Which row each row swaps with, under one turn or mirror:
The rows were stretched afterwards, more along some directions than others.
sofi: [ -7   0   3   1  31   4  -6 -15   5  -6   4  -9 -19  14  14 -13]
Nem: [-11  -1  -5  10   4  -7  -1 -13  -7   7   2  16 -14  -6   8  -3]
dafep: [ 10   1   6  -1   1   6 -11  -1   9 -14   4  23   3   0   4  19]
rus: [-22   4  17   0  -1  -3  -4 -10  19  -7   7  -4 -23  16  13   2]
sim: [-32 -10  -6  11  23   7  -5 -26  13 -15  19  -2 -30  10  26  17]
Dinaf: [-19   3  20  15  -6 -13  -9 -13  19  -8  10  -3 -12  -1  -1   8]
Bobol: [ 12  -3   5  -3   7   8  -6  -2   5 -13   0  12   4   3   3   6]
Dag: [-21   6  14   2  -5  -5  -9 -10  14  -8   6  -3 -16  12   5   1]
vuki: [  0  14   0   5  12  -2  -6 -10  14 -14   9  11   1  -5  -3  18]
pago: [-23 -14   1  -5  15   3 -11 -13  11 -13   8   7 -25   6  28  21]
Vigig: [-36   2   8  15  12  -2 -13 -14  27   1   3   6 -34   8  10  10]
buzi: [-20  -2 -12   7  26   9 -18 -13  23 -24  11  15 -17  13  11  31]
Tono: [-14  -1  -1  11  21   1 -20  -7  18 -20  -2  12 -17   3  17  18]
Bodus: [-13  -2   3  12   0   0 -12   1  18  -8  -1  -2 -14  12  -5  -1]
dorog: [-11  -2   5   0   4   6  -6 -14   7 -10  14  18  -7  -6  22  32]
vazam: [-25  -1  10  -3   7   4  -5 -12  15  -9   6  -7 -26  20  22  -3]
Vug: [-15  -1  -8  -4  10   6 -10  -7   1  -2  -5  -1 -30   4  13   0]
mezen: [-23   1  -3  14   1  -9  -8 -17  16  -8   4  -3  -8  -2   2  13]
zun: [-15 -12 -10  -1   5   9 -12 -10   3  -9   4  20 -28  13  22  18]
Guta: [ -9  -4   2 -22  30   9   5 -13   8 -13   7   1  -9   2  22   4]
Zosi: [-26  -5  20  -1  22   2   2 -20   9  -2  10 -18 -16   6  19 -11]
semos: [ -1   3  13  -3  13   1   0 -12  16 -11  10  -6  -8  -6   2   2]
geg: [ -3  -9   1  -3  23   6  -7 -24  -7 -11  10  18  -4  -8  26  15]
mikag: [ 11  -6   7  -2   6   8 -10  -4   5 -13   2  20   3   0   5  10]
tida: [-14  -1   2  -3  17   4   9 -22   8  -4  16  -7 -20   7  27   4]
zegul: [-14 -10 -16   2  31  19  -7 -13   5 -13   0   4 -20  13  23  16]
noza: [-20  -6   6  15  11   3  -9 -16  16  -3   7   6 -20  -8   9  11]
Zusa: [-25   6  13   5  29   9 -13 -21  17 -15  11   5 -23   2  28  21]
domib: [-14   4  -4  -9  25  18  -8  -6   5 -19   9  -2 -15   4   8  11]
vol: [-25 -13  20  -1  29   3   1 -19  13 -11  10  -2 -29   8  24  12]
dez: [-16   0  22   3  23  -5   0 -20  19 -15  13   7  -3  -9  12  17]
ridid: [ -3  -7 -12  -5  16   1   4  -7  -1 -14   4  -3  -5   6   4   4]
dokoz: [-10  -6  -6  -9  13   9   1  -4   6 -17   3   7  -6   6  11  17]
gav: [ -3 -11  -5  -5  26  10 -11 -21  -4 -16  11  16  -4  -2  26  14]
gel: [-22  14  13  -8  11   2   2 -15  19  -6  10  -2 -20  -2  10  14]
nitav: [-12  -1   5  -2  26  11 -11  -5   3  -7  -1  11 -24  -4  12   5]
Finev: [  8   3   3  -5  -1   8  -9  -2   2 -10   4  26   9  -6   6  23]
Sadaz: [-14 -11   7  17  12  -8 -12 -10   9  -5   5  -2 -18   9   9   3]
neke: [-25   0  22  -4  25   3   2 -19  13 -10  11 -20 -10   1  17  -4]
Vatot: [-18  -4  -6   4  27   1  -1 -12   2 -13   7   5 -19   8  17   2]
fere: [-21  -4  -2  -4  14  11 -11 -20   9 -13   9   3 -18  -2  15  29]
kopez: [-27  -6  -2   0  15  -1 -12 -13  20 -17  -6  -5 -29   7   5   4]
Soluf: [-13   0  -1  10   1   0 -21  -4   6  -6  -9   9 -29   8   4   1]
Nipu: [-20   0   9  -9   5   5  -3 -11  13 -11   3  -4 -24  16  20   0]

Swapped with semos: tida
Swapped with kopez: zegul
Swapped with Vug: ridid
Swapped with vol: Tono

